In the data rows, 128 means zero.
Here are some points:
185 & 177 & 168 & 163 & 168 & 158 & 159 & 158 & 164 & 178 & 182 & 157 & 163 & 166 & 163 & 161 & 158 & 161 & 173 & 175 & 168 & 164 & 161 & 157 & 183 & 162 & 161 & 153 & 160 & 175 \\
153 & 164 & 163 & 160 & 170 & 178 & 154 & 158 & 163 & 159 & 184 & 161 & 157 & 163 & 168 & 167 & 165 & 170 & 165 & 170 & 187 & 154 & 166 & 157 & 167 & 165 & 164 & 191 & 156 & 180 \\
147 & 152 & 171 & 172 & 153 & 166 & 172 & 170 & 165 & 164 & 186 & 166 & 160 & 165 & 149 & 196 & 174 & 175 & 169 & 165 & 167 & 155 & 149 & 163 & 157 & 170 & 153 & 176 & 166 & 186 \\
196 & 177 & 160 & 162 & 170 & 162 & 158 & 159 & 158 & 186 & 176 & 171 & 167 & 156 & 160 & 157 & 155 & 164 & 169 & 170 & 165 & 166 & 180 & 169 & 173 & 153 & 159 & 153 & 163 & 165 \\
155 & 155 & 163 & 158 & 160 & 162 & 169 & 167 & 174 & 162 & 174 & 170 & 152 & 188 & 161 & 195 & 172 & 166 & 162 & 164 & 157 & 152 & 170 & 171 & 162 & 173 & 150 & 173 & 166 & 177 \\
163 & 176 & 156 & 158 & 189 & 169 & 162 & 162 & 154 & 161 & 176 & 173 & 178 & 156 & 174 & 158 & 161 & 159 & 167 & 168 & 179 & 188 & 154 & 156 & 164 & 160 & 170 & 170 & 154 & 165 \\
131 & 133 & 134 & 137 & 255 & 164 & 139 & 141 & 138 & 255 & 138 & 145 & 153 & 159 & 164 & 190 & 146 & 145 & 152 & 172 & 150 & 138 & 133 & 130 & 255 & 173 & 194 & 137 & 255 & 129 \\
169 & 170 & 165 & 157 & 173 & 160 & 161 & 160 & 164 & 171 & 194 & 162 & 151 & 164 & 202 & 153 & 159 & 167 & 153 & 170 & 168 & 159 & 160 & 157 & 164 & 170 & 161 & 181 & 164 & 169 \\
166 & 163 & 162 & 172 & 152 & 151 & 169 & 161 & 178 & 182 & 172 & 161 & 157 & 197 & 148 & 192 & 166 & 171 & 159 & 153 & 172 & 147 & 169 & 160 & 159 & 177 & 154 & 166 & 169 & 173 \\
163 & 151 & 168 & 159 & 158 & 177 & 170 & 170 & 175 & 163 & 154 & 168 & 163 & 182 & 161 & 167 & 170 & 171 & 162 & 158 & 169 & 154 & 164 & 167 & 162 & 175 & 163 & 163 & 184 & 165 \\
152 & 191 & 157 & 157 & 171 & 155 & 161 & 161 & 160 & 165 & 174 & 157 & 168 & 159 & 174 & 151 & 159 & 179 & 156 & 166 & 178 & 167 & 166 & 157 & 191 & 161 & 164 & 185 & 159 & 176 \\
172 & 162 & 178 & 168 & 171 & 144 & 163 & 161 & 165 & 187 & 158 & 162 & 162 & 175 & 153 & 175 & 166 & 167 & 166 & 173 & 152 & 172 & 193 & 163 & 160 & 162 & 166 & 157 & 161 & 165 \\
168 & 172 & 168 & 157 & 169 & 166 & 159 & 165 & 158 & 160 & 162 & 169 & 169 & 155 & 190 & 150 & 161 & 170 & 173 & 169 & 164 & 176 & 163 & 165 & 168 & 164 & 176 & 178 & 157 & 155 \\
180 & 162 & 171 & 171 & 171 & 151 & 164 & 161 & 164 & 168 & 160 & 175 & 166 & 163 & 180 & 165 & 159 & 154 & 159 & 165 & 171 & 184 & 155 & 164 & 175 & 157 & 168 & 167 & 160 & 169 \\
161 & 171 & 164 & 169 & 174 & 148 & 169 & 163 & 165 & 167 & 192 & 168 & 163 & 167 & 161 & 168 & 172 & 168 & 180 & 154 & 154 & 156 & 165 & 175 & 164 & 157 & 159 & 155 & 172 & 178 \\
175 & 153 & 168 & 183 & 155 & 160 & 166 & 169 & 184 & 152 & 166 & 161 & 164 & 162 & 168 & 170 & 171 & 164 & 166 & 161 & 152 & 163 & 162 & 167 & 158 & 169 & 171 & 174 & 187 & 158 \\
154 & 161 & 168 & 158 & 157 & 148 & 167 & 157 & 179 & 173 & 176 & 163 & 154 & 171 & 157 & 187 & 166 & 183 & 164 & 162 & 150 & 151 & 165 & 166 & 169 & 177 & 157 & 196 & 166 & 178 \\
160 & 159 & 169 & 175 & 147 & 161 & 166 & 165 & 175 & 162 & 158 & 161 & 163 & 181 & 159 & 191 & 174 & 176 & 161 & 161 & 163 & 151 & 177 & 159 & 161 & 172 & 152 & 168 & 173 & 177 \\
165 & 162 & 166 & 171 & 155 & 178 & 166 & 172 & 181 & 155 & 168 & 166 & 180 & 164 & 154 & 179 & 166 & 165 & 158 & 157 & 160 & 160 & 171 & 165 & 175 & 176 & 160 & 155 & 171 & 158 \\
157 & 168 & 166 & 157 & 155 & 162 & 169 & 168 & 171 & 175 & 162 & 167 & 171 & 187 & 152 & 168 & 169 & 160 & 170 & 164 & 154 & 163 & 171 & 164 & 161 & 179 & 161 & 169 & 180 & 158 \\
155 & 165 & 166 & 175 & 151 & 162 & 170 & 175 & 161 & 165 & 159 & 168 & 163 & 183 & 153 & 188 & 174 & 161 & 165 & 164 & 155 & 176 & 166 & 159 & 160 & 188 & 165 & 162 & 171 & 156 \\
176 & 189 & 167 & 161 & 176 & 180 & 162 & 156 & 171 & 156 & 168 & 167 & 161 & 160 & 169 & 156 & 161 & 165 & 167 & 176 & 166 & 169 & 182 & 162 & 171 & 153 & 166 & 149 & 160 & 158 \\
178 & 186 & 154 & 160 & 178 & 156 & 160 & 154 & 165 & 166 & 187 & 159 & 150 & 175 & 170 & 163 & 161 & 168 & 160 & 165 & 174 & 160 & 171 & 158 & 172 & 168 & 156 & 174 & 161 & 171 \\
159 & 187 & 158 & 157 & 170 & 179 & 161 & 161 & 165 & 178 & 169 & 156 & 169 & 164 & 156 & 163 & 162 & 166 & 168 & 167 & 175 & 158 & 174 & 160 & 174 & 161 & 165 & 173 & 155 & 170 \\
164 & 164 & 161 & 168 & 151 & 150 & 159 & 161 & 184 & 152 & 168 & 164 & 163 & 172 & 149 & 181 & 174 & 167 & 155 & 175 & 167 & 162 & 161 & 162 & 182 & 176 & 154 & 183 & 170 & 181 \\
185 & 180 & 159 & 158 & 172 & 174 & 163 & 159 & 163 & 159 & 161 & 169 & 172 & 161 & 165 & 159 & 156 & 155 & 173 & 175 & 168 & 166 & 171 & 176 & 172 & 153 & 169 & 161 & 156 & 167 \\
159 & 157 & 167 & 166 & 150 & 164 & 169 & 166 & 173 & 160 & 162 & 168 & 158 & 160 & 165 & 172 & 170 & 167 & 170 & 158 & 177 & 160 & 198 & 168 & 163 & 177 & 156 & 174 & 165 & 161 \\
158 & 147 & 167 & 160 & 156 & 168 & 180 & 174 & 164 & 163 & 151 & 165 & 163 & 186 & 170 & 163 & 182 & 166 & 168 & 145 & 192 & 175 & 156 & 156 & 151 & 193 & 167 & 172 & 161 & 160 \\
175 & 171 & 159 & 172 & 172 & 179 & 159 & 163 & 156 & 183 & 161 & 160 & 168 & 165 & 156 & 156 & 155 & 157 & 167 & 188 & 163 & 168 & 185 & 163 & 167 & 156 & 165 & 170 & 159 & 161 \\
162 & 158 & 161 & 175 & 158 & 173 & 173 & 167 & 172 & 171 & 159 & 177 & 164 & 175 & 167 & 174 & 169 & 165 & 162 & 174 & 165 & 155 & 155 & 170 & 165 & 164 & 159 & 158 & 170 & 162 \\
161 & 169 & 153 & 151 & 155 & 166 & 154 & 158 & 186 & 174 & 175 & 162 & 155 & 168 & 171 & 161 & 158 & 180 & 157 & 201 & 160 & 179 & 148 & 160 & 179 & 170 & 157 & 170 & 159 & 183 \\
Here are 24 more points, each followed by its number:
180 & 169 & 164 & 165 & 164 & 194 & 167 & 166 & 179 & 176 & 156 & 163 & 160 & 171 & 168 & 165 & 163 & 156 & 156 & 162 & 170 & 156 & 158 & 181 & 158 & 165 & 161 & 162 & 165 & 159 \\ 0
188 & 172 & 158 & 164 & 175 & 175 & 161 & 158 & 162 & 162 & 185 & 164 & 162 & 167 & 163 & 167 & 157 & 179 & 163 & 166 & 161 & 164 & 154 & 169 & 177 & 162 & 160 & 158 & 160 & 168 \\ 1
154 & 145 & 186 & 174 & 144 & 170 & 188 & 195 & 181 & 152 & 144 & 170 & 169 & 169 & 148 & 178 & 203 & 151 & 187 & 145 & 163 & 159 & 154 & 169 & 145 & 185 & 168 & 151 & 184 & 147 \\ 2
174 & 177 & 156 & 168 & 175 & 163 & 154 & 154 & 157 & 159 & 182 & 158 & 159 & 159 & 157 & 164 & 156 & 186 & 170 & 194 & 164 & 163 & 164 & 158 & 175 & 158 & 159 & 179 & 160 & 179 \\ 3
149 & 158 & 165 & 163 & 148 & 165 & 163 & 153 & 193 & 169 & 168 & 153 & 157 & 196 & 166 & 188 & 165 & 174 & 161 & 173 & 154 & 148 & 180 & 164 & 165 & 171 & 153 & 168 & 164 & 187 \\ 4
173 & 171 & 165 & 169 & 157 & 167 & 169 & 167 & 172 & 163 & 158 & 161 & 168 & 154 & 177 & 168 & 166 & 172 & 176 & 152 & 153 & 180 & 167 & 167 & 166 & 159 & 174 & 159 & 168 & 160 \\ 5
135 & 134 & 223 & 182 & 139 & 159 & 226 & 229 & 159 & 141 & 132 & 170 & 196 & 150 & 144 & 153 & 218 & 135 & 187 & 137 & 148 & 158 & 147 & 201 & 133 & 204 & 176 & 138 & 191 & 134 \\ 6
182 & 177 & 180 & 165 & 180 & 174 & 161 & 158 & 157 & 171 & 150 & 157 & 177 & 184 & 160 & 150 & 161 & 158 & 156 & 177 & 160 & 168 & 166 & 166 & 173 & 157 & 173 & 152 & 160 & 171 \\ 7
160 & 172 & 160 & 152 & 167 & 168 & 169 & 163 & 167 & 174 & 152 & 169 & 181 & 162 & 167 & 162 & 170 & 158 & 170 & 168 & 196 & 174 & 146 & 166 & 158 & 161 & 161 & 163 & 168 & 174 \\ 8
168 & 175 & 162 & 165 & 177 & 160 & 166 & 160 & 158 & 167 & 164 & 162 & 169 & 165 & 168 & 153 & 167 & 152 & 163 & 184 & 182 & 193 & 140 & 162 & 170 & 167 & 170 & 170 & 158 & 163 \\ 9
141 & 137 & 209 & 185 & 141 & 153 & 229 & 217 & 155 & 147 & 138 & 178 & 198 & 158 & 145 & 161 & 214 & 137 & 191 & 137 & 152 & 156 & 143 & 201 & 139 & 183 & 177 & 141 & 184 & 134 \\ 10
174 & 166 & 179 & 177 & 156 & 162 & 173 & 170 & 170 & 158 & 168 & 165 & 162 & 169 & 161 & 190 & 172 & 161 & 160 & 159 & 153 & 159 & 155 & 163 & 174 & 180 & 158 & 161 & 165 & 158 \\ 11
183 & 181 & 164 & 159 & 172 & 172 & 157 & 165 & 161 & 166 & 179 & 182 & 172 & 164 & 161 & 152 & 158 & 149 & 164 & 163 & 152 & 173 & 159 & 166 & 177 & 163 & 168 & 170 & 162 & 163 \\ 12
167 & 163 & 165 & 165 & 169 & 174 & 172 & 171 & 150 & 173 & 170 & 158 & 167 & 165 & 161 & 156 & 164 & 169 & 164 & 174 & 163 & 160 & 180 & 166 & 163 & 167 & 165 & 165 & 168 & 164 \\ 13
184 & 162 & 161 & 163 & 166 & 168 & 165 & 161 & 158 & 154 & 172 & 153 & 176 & 181 & 159 & 167 & 163 & 175 & 174 & 180 & 158 & 178 & 160 & 166 & 165 & 152 & 162 & 166 & 160 & 170 \\ 14
169 & 177 & 158 & 152 & 172 & 182 & 161 & 160 & 162 & 184 & 164 & 174 & 175 & 160 & 182 & 156 & 158 & 164 & 158 & 177 & 172 & 164 & 163 & 171 & 161 & 162 & 168 & 153 & 163 & 160 \\ 15
166 & 172 & 168 & 170 & 157 & 175 & 169 & 181 & 158 & 158 & 166 & 159 & 172 & 164 & 169 & 165 & 171 & 157 & 166 & 155 & 179 & 163 & 155 & 171 & 154 & 171 & 178 & 154 & 175 & 158 \\ 16
160 & 169 & 172 & 160 & 183 & 160 & 165 & 166 & 156 & 184 & 166 & 161 & 170 & 153 & 168 & 166 & 159 & 166 & 160 & 179 & 159 & 190 & 154 & 161 & 177 & 163 & 173 & 158 & 162 & 158 \\ 17
152 & 161 & 164 & 164 & 150 & 154 & 164 & 156 & 177 & 165 & 167 & 155 & 153 & 174 & 173 & 187 & 164 & 169 & 157 & 172 & 154 & 157 & 163 & 167 & 167 & 180 & 156 & 203 & 168 & 187 \\ 18
167 & 162 & 170 & 170 & 171 & 168 & 162 & 164 & 151 & 167 & 179 & 181 & 163 & 169 & 176 & 161 & 164 & 159 & 159 & 161 & 170 & 167 & 159 & 167 & 166 & 162 & 167 & 171 & 164 & 161 \\ 19
146 & 168 & 163 & 166 & 165 & 167 & 164 & 167 & 184 & 151 & 172 & 164 & 152 & 185 & 150 & 176 & 180 & 169 & 168 & 166 & 159 & 162 & 159 & 159 & 168 & 177 & 161 & 168 & 168 & 176 \\ 20
171 & 176 & 165 & 161 & 172 & 175 & 158 & 162 & 156 & 162 & 174 & 171 & 171 & 171 & 165 & 167 & 157 & 172 & 173 & 166 & 161 & 157 & 155 & 164 & 173 & 155 & 174 & 166 & 161 & 168 \\ 21
179 & 165 & 156 & 158 & 165 & 150 & 158 & 158 & 166 & 165 & 183 & 163 & 160 & 175 & 168 & 179 & 163 & 177 & 161 & 164 & 156 & 155 & 164 & 158 & 166 & 167 & 158 & 191 & 173 & 177 \\ 22
168 & 181 & 161 & 161 & 167 & 173 & 164 & 165 & 159 & 187 & 163 & 162 & 172 & 155 & 183 & 159 & 158 & 168 & 166 & 169 & 161 & 186 & 157 & 160 & 173 & 153 & 167 & 156 & 159 & 164 \\ 23
Which of these numbered points is nearest to each point below, ignoring the 3 directions in which the first points spread most? Its number follows each.
175 & 184 & 160 & 158 & 180 & 156 & 157 & 165 & 153 & 175 & 156 & 167 & 173 & 166 & 175 & 150 & 161 & 160 & 168 & 170 & 192 & 175 & 153 & 178 & 166 & 154 & 177 & 157 & 159 & 161 \\ > 8
170 & 158 & 161 & 164 & 158 & 151 & 160 & 164 & 194 & 166 & 191 & 159 & 154 & 186 & 149 & 188 & 169 & 194 & 153 & 169 & 145 & 150 & 151 & 160 & 166 & 176 & 152 & 171 & 169 & 183 \\ > 1
186 & 178 & 160 & 157 & 166 & 157 & 155 & 159 & 152 & 154 & 185 & 165 & 171 & 179 & 175 & 169 & 159 & 169 & 164 & 168 & 169 & 166 & 182 & 165 & 168 & 159 & 164 & 162 & 159 & 158 \\ > 22
180 & 175 & 157 & 157 & 171 & 150 & 164 & 161 & 161 & 165 & 164 & 162 & 166 & 183 & 162 & 163 & 165 & 173 & 159 & 166 & 165 & 173 & 155 & 160 & 178 & 171 & 160 & 175 & 159 & 180 \\ > 7
152 & 163 & 167 & 159 & 159 & 163 & 170 & 170 & 176 & 152 & 175 & 163 & 160 & 193 & 161 & 173 & 173 & 172 & 167 & 168 & 165 & 157 & 164 & 158 & 166 & 160 & 157 & 170 & 180 & 166 \\ > 20
139 & 137 & 212 & 197 & 140 & 158 & 206 & 218 & 151 & 144 & 139 & 188 & 195 & 149 & 153 & 166 & 214 & 142 & 192 & 135 & 151 & 163 & 148 & 187 & 135 & 186 & 173 & 137 & 185 & 140 \\ > 10
194 & 170 & 160 & 157 & 165 & 158 & 159 & 158 & 173 & 174 & 171 & 166 & 165 & 160 & 169 & 157 & 154 & 172 & 160 & 177 & 157 & 158 & 189 & 155 & 167 & 176 & 156 & 174 & 159 & 169 \\ > 22
154 & 189 & 157 & 158 & 177 & 149 & 160 & 162 & 168 & 155 & 194 & 163 & 153 & 168 & 159 & 164 & 167 & 178 & 159 & 165 & 178 & 170 & 156 & 155 & 183 & 160 & 166 & 176 & 157 & 180 \\ > 20
189 & 163 & 157 & 159 & 164 & 165 & 165 & 167 & 170 & 167 & 168 & 160 & 154 & 176 & 154 & 159 & 165 & 169 & 167 & 167 & 158 & 164 & 181 & 161 & 170 & 157 & 160 & 174 & 167 & 184 \\ > 22
180 & 153 & 179 & 169 & 176 & 163 & 170 & 164 & 150 & 168 & 158 & 170 & 173 & 157 & 186 & 158 & 167 & 153 & 177 & 163 & 165 & 164 & 165 & 168 & 170 & 170 & 177 & 157 & 157 & 154 \\ > 19
154 & 156 & 177 & 176 & 160 & 177 & 178 & 181 & 149 & 157 & 159 & 186 & 185 & 153 & 168 & 154 & 174 & 145 & 194 & 152 & 160 & 187 & 162 & 179 & 155 & 162 & 184 & 148 & 161 & 146 \\ > 2
172 & 170 & 154 & 166 & 167 & 159 & 163 & 159 & 166 & 157 & 171 & 165 & 177 & 153 & 200 & 163 & 162 & 175 & 163 & 167 & 176 & 172 & 148 & 166 & 172 & 155 & 178 & 165 & 157 & 161 \\ > 5
153 & 163 & 155 & 165 & 169 & 154 & 162 & 161 & 186 & 153 & 175 & 159 & 153 & 174 & 161 & 166 & 164 & 185 & 159 & 176 & 160 & 166 & 177 & 154 & 158 & 186 & 157 & 175 & 159 & 196 \\ > 20
149 & 164 & 163 & 157 & 165 & 165 & 166 & 168 & 182 & 161 & 164 & 162 & 161 & 164 & 160 & 192 & 171 & 173 & 164 & 152 & 159 & 157 & 177 & 171 & 157 & 167 & 160 & 202 & 163 & 163 \\ > 18
168 & 165 & 168 & 160 & 167 & 163 & 156 & 163 & 165 & 171 & 166 & 168 & 158 & 166 & 191 & 156 & 155 & 162 & 157 & 178 & 163 & 172 & 172 & 165 & 177 & 166 & 165 & 161 & 163 & 173 \\ > 18
139 & 132 & 202 & 224 & 136 & 163 & 236 & 219 & 153 & 144 & 132 & 169 & 205 & 138 & 140 & 154 & 220 & 134 & 197 & 131 & 158 & 164 & 148 & 194 & 132 & 177 & 179 & 136 & 188 & 132 \\ > 10
175 & 155 & 163 & 170 & 154 & 155 & 166 & 165 & 166 & 158 & 166 & 165 & 161 & 164 & 180 & 194 & 174 & 166 & 164 & 152 & 172 & 167 & 177 & 162 & 174 & 175 & 161 & 161 & 162 & 157 \\ > 11
155 & 164 & 154 & 157 & 148 & 151 & 156 & 159 & 202 & 153 & 169 & 152 & 161 & 208 & 164 & 194 & 157 & 173 & 148 & 179 & 146 & 148 & 219 & 166 & 174 & 155 & 152 & 166 & 170 & 177 \\ > 4
157 & 166 & 159 & 169 & 146 & 165 & 160 & 157 & 226 & 163 & 171 & 158 & 159 & 173 & 149 & 201 & 163 & 172 & 161 & 193 & 145 & 149 & 199 & 155 & 155 & 167 & 149 & 166 & 164 & 166 \\ > 4
145 & 134 & 200 & 203 & 139 & 168 & 220 & 221 & 157 & 145 & 134 & 178 & 195 & 142 & 150 & 156 & 218 & 133 & 181 & 134 & 158 & 159 & 147 & 198 & 134 & 188 & 177 & 139 & 195 & 134 \\ > 10
169 & 176 & 154 & 161 & 183 & 163 & 163 & 160 & 163 & 167 & 170 & 160 & 169 & 174 & 167 & 171 & 153 & 161 & 174 & 179 & 166 & 176 & 156 & 164 & 171 & 157 & 158 & 168 & 161 & 164 \\ > 14
164 & 176 & 162 & 163 & 172 & 172 & 162 & 161 & 158 & 162 & 154 & 161 & 170 & 164 & 200 & 158 & 158 & 152 & 161 & 198 & 160 & 170 & 166 & 160 & 170 & 159 & 184 & 161 & 157 & 164 \\ > 18
160 & 167 & 155 & 164 & 152 & 161 & 156 & 155 & 202 & 175 & 179 & 156 & 151 & 180 & 152 & 188 & 161 & 166 & 161 & 168 & 153 & 156 & 205 & 157 & 163 & 166 & 154 & 175 & 166 & 177 \\ > 4
166 & 177 & 155 & 169 & 160 & 156 & 163 & 158 & 187 & 163 & 163 & 153 & 158 & 165 & 187 & 168 & 165 & 169 & 161 & 169 & 164 & 164 & 174 & 155 & 165 & 167 & 165 & 176 & 167 & 169 \\ > 18
182 & 174 & 171 & 168 & 180 & 159 & 169 & 169 & 151 & 158 & 161 & 186 & 166 & 159 & 165 & 153 & 160 & 152 & 172 & 156 & 166 & 188 & 183 & 170 & 163 & 152 & 170 & 154 & 162 & 158 \\ > 19
170 & 156 & 175 & 177 & 167 & 198 & 178 & 181 & 150 & 146 & 149 & 165 & 192 & 167 & 152 & 158 & 171 & 146 & 167 & 155 & 171 & 184 & 154 & 182 & 152 & 168 & 180 & 148 & 171 & 148 \\ > 16
141 & 131 & 224 & 220 & 136 & 169 & 220 & 246 & 147 & 138 & 130 & 180 & 221 & 138 & 139 & 142 & 221 & 130 & 195 & 133 & 142 & 153 & 148 & 198 & 131 & 168 & 187 & 133 & 187 & 131 \\ > 10
172 & 164 & 159 & 159 & 157 & 154 & 160 & 163 & 198 & 170 & 158 & 162 & 148 & 173 & 165 & 187 & 161 & 179 & 157 & 174 & 155 & 152 & 178 & 152 & 168 & 175 & 156 & 190 & 157 & 176 \\ > 18
163 & 171 & 156 & 159 & 154 & 161 & 160 & 161 & 206 & 161 & 173 & 157 & 153 & 194 & 152 & 217 & 166 & 187 & 156 & 162 & 143 & 144 & 187 & 165 & 160 & 162 & 150 & 164 & 161 & 175 \\ > 4
152 & 166 & 153 & 161 & 154 & 143 & 162 & 157 & 205 & 160 & 185 & 149 & 162 & 212 & 153 & 183 & 163 & 183 & 162 & 172 & 148 & 153 & 193 & 158 & 163 & 162 & 147 & 177 & 168 & 172 \\ > 4
172 & 155 & 179 & 166 & 151 & 164 & 171 & 173 & 188 & 152 & 163 & 170 & 161 & 165 & 164 & 158 & 170 & 156 & 163 & 169 & 160 & 160 & 159 & 179 & 170 & 167 & 165 & 179 & 170 & 160 \\ > 12
160 & 163 & 162 & 167 & 152 & 177 & 159 & 157 & 187 & 171 & 178 & 153 & 154 & 189 & 158 & 192 & 166 & 183 & 153 & 170 & 147 & 150 & 171 & 163 & 167 & 165 & 151 & 167 & 171 & 176 \\ > 4
176 & 167 & 163 & 158 & 171 & 165 & 158 & 158 & 159 & 201 & 177 & 167 & 163 & 151 & 180 & 159 & 162 & 160 & 152 & 170 & 165 & 167 & 174 & 170 & 163 & 158 & 175 & 163 & 157 & 169 \\ > 15
169 & 172 & 158 & 166 & 178 & 158 & 161 & 161 & 155 & 156 & 166 & 170 & 174 & 152 & 181 & 150 & 159 & 152 & 169 & 174 & 181 & 187 & 155 & 168 & 180 & 162 & 174 & 172 & 155 & 163 \\ > 9
165 & 169 & 164 & 162 & 173 & 162 & 163 & 167 & 163 & 164 & 157 & 172 & 171 & 153 & 163 & 160 & 163 & 167 & 171 & 177 & 176 & 175 & 170 & 165 & 173 & 156 & 165 & 170 & 163 & 159 \\ > 17
176 & 161 & 157 & 163 & 178 & 172 & 165 & 169 & 166 & 171 & 158 & 160 & 175 & 155 & 176 & 153 & 157 & 159 & 168 & 173 & 186 & 183 & 165 & 163 & 162 & 153 & 174 & 155 & 157 & 166 \\ > 8
155 & 147 & 170 & 168 & 154 & 153 & 176 & 180 & 173 & 151 & 155 & 178 & 157 & 154 & 162 & 169 & 181 & 170 & 178 & 162 & 175 & 160 & 146 & 165 & 157 & 205 & 163 & 179 & 170 & 168 \\ > 2
160 & 159 & 168 & 168 & 157 & 160 & 162 & 157 & 160 & 158 & 163 & 167 & 162 & 166 & 161 & 169 & 166 & 189 & 167 & 166 & 160 & 167 & 171 & 161 & 167 & 168 & 161 & 203 & 159 & 176 \\ > 18
175 & 183 & 161 & 162 & 174 & 182 & 161 & 154 & 162 & 164 & 162 & 163 & 159 & 167 & 162 & 154 & 156 & 174 & 171 & 191 & 146 & 170 & 187 & 156 & 163 & 153 & 166 & 173 & 160 & 170 \\ > 3
165 & 160 & 169 & 158 & 165 & 162 & 170 & 166 & 154 & 169 & 175 & 157 & 162 & 167 & 175 & 159 & 168 & 170 & 160 & 180 & 163 & 167 & 168 & 170 & 168 & 157 & 170 & 171 & 162 & 173 \\ > 13
183 & 167 & 163 & 168 & 161 & 160 & 166 & 166 & 177 & 156 & 165 & 165 & 169 & 202 & 153 & 175 & 165 & 159 & 167 & 154 & 156 & 167 & 165 & 165 & 159 & 167 & 158 & 167 & 172 & 160 \\ > 22
179 & 169 & 158 & 155 & 166 & 164 & 166 & 164 & 163 & 175 & 159 & 165 & 166 & 164 & 179 & 156 & 164 & 170 & 161 & 170 & 180 & 165 & 163 & 152 & 168 & 166 & 176 & 169 & 165 & 162 \\ > 15
154 & 163 & 154 & 157 & 156 & 156 & 162 & 161 & 171 & 167 & 176 & 168 & 152 & 199 & 164 & 177 & 161 & 199 & 154 & 184 & 157 & 157 & 159 & 153 & 161 & 161 & 155 & 185 & 172 & 185 \\ > 14
191 & 167 & 173 & 164 & 166 & 187 & 163 & 166 & 163 & 163 & 171 & 161 & 171 & 160 & 159 & 158 & 164 & 165 & 159 & 180 & 166 & 170 & 155 & 173 & 160 & 156 & 164 & 155 & 165 & 162 \\ > 1
159 & 163 & 154 & 173 & 147 & 173 & 159 & 157 & 204 & 169 & 166 & 150 & 148 & 198 & 167 & 171 & 163 & 180 & 156 & 160 & 167 & 146 & 176 & 159 & 164 & 171 & 147 & 178 & 172 & 180 \\ > 4
187 & 184 & 162 & 162 & 176 & 179 & 158 & 160 & 163 & 178 & 185 & 161 & 162 & 157 & 158 & 152 & 155 & 162 & 160 & 171 & 154 & 184 & 167 & 168 & 163 & 157 & 161 & 163 & 161 & 172 \\ > 1
171 & 179 & 171 & 168 & 188 & 172 & 164 & 163 & 154 & 156 & 159 & 169 & 187 & 157 & 179 & 148 & 157 & 166 & 167 & 163 & 156 & 175 & 161 & 165 & 171 & 154 & 181 & 152 & 167 & 159 \\ > 21
165 & 174 & 155 & 162 & 172 & 164 & 155 & 157 & 162 & 170 & 185 & 162 & 157 & 165 & 156 & 172 & 155 & 176 & 163 & 179 & 155 & 170 & 186 & 164 & 169 & 164 & 157 & 177 & 155 & 176 \\ > 3
162 & 178 & 168 & 168 & 163 & 165 & 166 & 169 & 150 & 160 & 159 & 164 & 172 & 147 & 183 & 145 & 162 & 164 & 190 & 168 & 181 & 187 & 160 & 175 & 166 & 161 & 181 & 153 & 160 & 152 \\ > 16
167 & 156 & 192 & 172 & 156 & 172 & 185 & 185 & 170 & 154 & 150 & 191 & 167 & 163 & 150 & 158 & 182 & 150 & 165 & 150 & 164 & 185 & 161 & 170 & 145 & 180 & 170 & 146 & 174 & 152 \\ > 2
164 & 163 & 168 & 163 & 152 & 163 & 162 & 159 & 172 & 173 & 165 & 156 & 154 & 191 & 150 & 195 & 157 & 184 & 156 & 169 & 154 & 152 & 207 & 158 & 158 & 174 & 146 & 167 & 170 & 178 \\ > 4
157 & 165 & 164 & 188 & 156 & 164 & 170 & 167 & 162 & 175 & 160 & 163 & 168 & 163 & 172 & 172 & 163 & 162 & 172 & 169 & 166 & 167 & 171 & 162 & 161 & 163 & 170 & 157 & 166 & 163 \\ > 23
155 & 177 & 167 & 153 & 162 & 166 & 158 & 162 & 180 & 180 & 180 & 166 & 156 & 163 & 181 & 164 & 163 & 184 & 157 & 171 & 165 & 164 & 149 & 162 & 177 & 166 & 160 & 161 & 162 & 167 \\ > 23
183 & 173 & 167 & 155 & 191 & 187 & 161 & 162 & 143 & 163 & 153 & 166 & 171 & 147 & 170 & 152 & 154 & 157 & 168 & 177 & 163 & 166 & 218 & 163 & 173 & 159 & 169 & 156 & 158 & 155 \\ > 13
171 & 165 & 163 & 156 & 180 & 162 & 160 & 163 & 163 & 164 & 161 & 170 & 173 & 156 & 181 & 157 & 168 & 169 & 167 & 157 & 200 & 162 & 161 & 166 & 154 & 171 & 170 & 173 & 162 & 157 \\ > 8
175 & 165 & 171 & 171 & 181 & 176 & 169 & 167 & 154 & 171 & 162 & 183 & 168 & 150 & 166 & 148 & 165 & 167 & 162 & 156 & 175 & 174 & 155 & 171 & 160 & 154 & 187 & 154 & 163 & 156 \\ > 19
171 & 167 & 160 & 167 & 171 & 171 & 164 & 163 & 152 & 171 & 155 & 175 & 163 & 149 & 166 & 154 & 164 & 161 & 167 & 173 & 190 & 186 & 146 & 168 & 183 & 157 & 171 & 167 & 161 & 163 \\ > 9
174 & 182 & 167 & 169 & 180 & 161 & 165 & 165 & 162 & 169 & 160 & 164 & 170 & 165 & 162 & 157 & 170 & 154 & 166 & 158 & 168 & 173 & 156 & 162 & 169 & 166 & 174 & 174 & 154 & 164 \\ > 9
163 & 170 & 160 & 160 & 167 & 147 & 166 & 163 & 166 & 154 & 173 & 170 & 157 & 180 & 158 & 179 & 171 & 183 & 160 & 177 & 168 & 163 & 148 & 159 & 175 & 170 & 155 & 174 & 159 & 184 \\ > 14
157 & 171 & 158 & 155 & 157 & 159 & 159 & 157 & 195 & 196 & 171 & 163 & 155 & 175 & 155 & 203 & 168 & 178 & 156 & 158 & 147 & 145 & 192 & 158 & 161 & 165 & 150 & 175 & 166 & 175 \\ > 4
173 & 175 & 172 & 163 & 169 & 184 & 164 & 166 & 151 & 166 & 159 & 173 & 173 & 145 & 175 & 154 & 157 & 160 & 168 & 159 & 189 & 178 & 154 & 167 & 161 & 158 & 177 & 163 & 160 & 166 \\ > 16
155 & 159 & 164 & 161 & 167 & 161 & 158 & 157 & 164 & 162 & 186 & 163 & 155 & 171 & 177 & 154 & 159 & 197 & 164 & 168 & 176 & 168 & 183 & 161 & 173 & 170 & 154 & 164 & 154 & 178 \\ > 13
